Rows are one point carried round by a steady rotation, each followed by how many steps it has turned.
The counts run from 0 to 43.
[ -8  15  43 -25 -12 -10  15  -1  -5   2   7 -20   8   5  20  47 -41]
4
[-13   1  46  29  -6 -11   1 -13  -1  -1  33  28  13   2  -5 -49  14]
34
[ -9  21  10   8   9   2   2   5  -8 -14  47  45   1 -13 -12 -54   2]
37
[-19  -7  65  -4 -16 -21  12 -13  -6   1  11 -23  21  11  17  30 -24]
28
[-16  -3  66  30 -17 -14   7 -19   0  12  18   7  18   9  10 -27  -1]
10
[-16   1  60  29 -14 -11   5 -17  -3  11  28  15  14   9   6 -36   8]
11
[ -2  26  10 -42   0   0  10  13  -6 -11  24   2   2 -10   9  39 -55]
23
[-12   0  64 -11 -20 -18   9 -13  -4  10   3 -22  18  12  16  27 -31]
6
[-10   7  49 -19 -17 -15  14  -8  -1   8  10 -20  12   5  17  41 -37]
5
[-10  14  23  18   7  -3   1  -1  -5  -8  45  40   6  -8  -8 -54   4]
36
[ -1  36 -14 -28  13   5   6  24  -8 -28  42  31  -5 -19 -10  -3 -35]
41
[-11  12  32 -33  -3 -11  15   3 -11  -2  16 -13   9   3  11  45 -47]
25
[-19 -10  70   7 -16 -20   8 -20  -8   8  10 -16  21  13  14  13 -17]
29
[-17   4  48  32 -11 -10   1 -14   1   4  30  27  11   4  -2 -50  10]
12
[  1  38 -13 -22   5   8   5  20  -3 -17  43  36  -7 -20  -9 -11 -33]
19
[-14  -2  67   4 -18 -20   9 -17  -4  12   9 -19  18  12  15  18 -18]
7
[ -9  23  24 -39  -5  -8  12  10  -8  -8  20 -11   3  -6   6  44 -51]
24
[ -9   6  44 -27  -7 -15  15  -5  -8  -3  12 -21  15   1  13  41 -41]
26
[-16  -1  54  31 -13 -17   2 -14  -5  -1  26  16  16   5   3 -39   8]
33
[-16  -5  76  12 -16 -16   7 -21   1  16  11 -10  17  15  19   6 -12]
8
[ -2  31  -5 -17  14   7   7  20  -8 -23  47  40  -6 -20 -11 -19 -26]
40
[-12  13  42  29  -7  -3  -1 -11   2  -2  37  31   8  -2  -4 -52   8]
13
[  1  29   0 -39   1   2  16  17  -7 -19  29   6   0 -10  -1  27 -51]
22
[ -4  20  28 -33 -10  -7  14   4   0   0  13 -16   5   0  15  47 -50]
3
[ -7  26   2   2   9   6   1  13  -6 -20  49  47  -2 -18 -15 -43  -9]
38
[  4  29 -10 -37   9   2   7  22 -10 -28  39  19  -1 -20  -4  10 -45]
42
[-15  10  36  31  -1  -7   2  -7  -3  -7  41  36   9  -4 -10 -53   7]
35
[-19  -9  69  18 -11 -21   5 -23  -5   6  16  -1  20   7   7 -15  -1]
31
[ -7  23  19  14   1   2   1   5  -3  -7  42  45   1 -12  -8 -52  -1]
15
[  1  38 -10 -12   5   5   0  18   1 -15  50  40  -5 -20 -11 -24 -22]
18
[  4  42  -3 -40  -1   4  10  19   2 -10  30  15  -9 -12   5  24 -47]
0
[  2  27  18 -36  -8   0  16  11  -2  -5  12  -5  -2  -3  11  42 -56]
2
[  4  38  -6 -41   5   6   9  19  -2 -20  34  17  -1 -14  -1  18 -48]
21
[-17 -16  72  18 -14 -19   7 -19  -6  11  16  -6  19  13  14  -2  -9]
30
[  2  36   5 -41  -4   2  15  16  -1 -10  20   0  -3  -4   5  35 -55]
1
[ -2  37  -4  -5   7   5   0  19   0 -13  48  45  -4 -18 -10 -37 -18]
17
[  0  37 -11 -30   6   5  10  21  -2 -19  41  26  -6 -21  -3   4 -41]
20
[ -2  28   7   9   5   3   0   6   0 -12  44  46  -4 -13  -8 -45  -8]
16
[-13  -1  57 -15 -11 -17  14  -9  -8   2   7 -21  16  11  14  37 -37]
27
[-22  -6  65  26 -11 -15   2 -23  -3   5  25   8  20   8   6 -31   7]
32
[ -7  32  -7  -9  13   4   4  19  -4 -23  51  40  -4 -18 -15 -34 -17]
39
[-17  -1  69  20 -15 -18   7 -20   1  18  16  -4  18  13  15 -11  -3]
9
[ -1  28  -5 -41   9   1  12  18  -6 -27  34  14  -4 -17  -4  25 -49]
43
[-13  14  26  22  -2  -2   0  -2  -1  -4  41  40   6  -6  -8 -53   2]
14
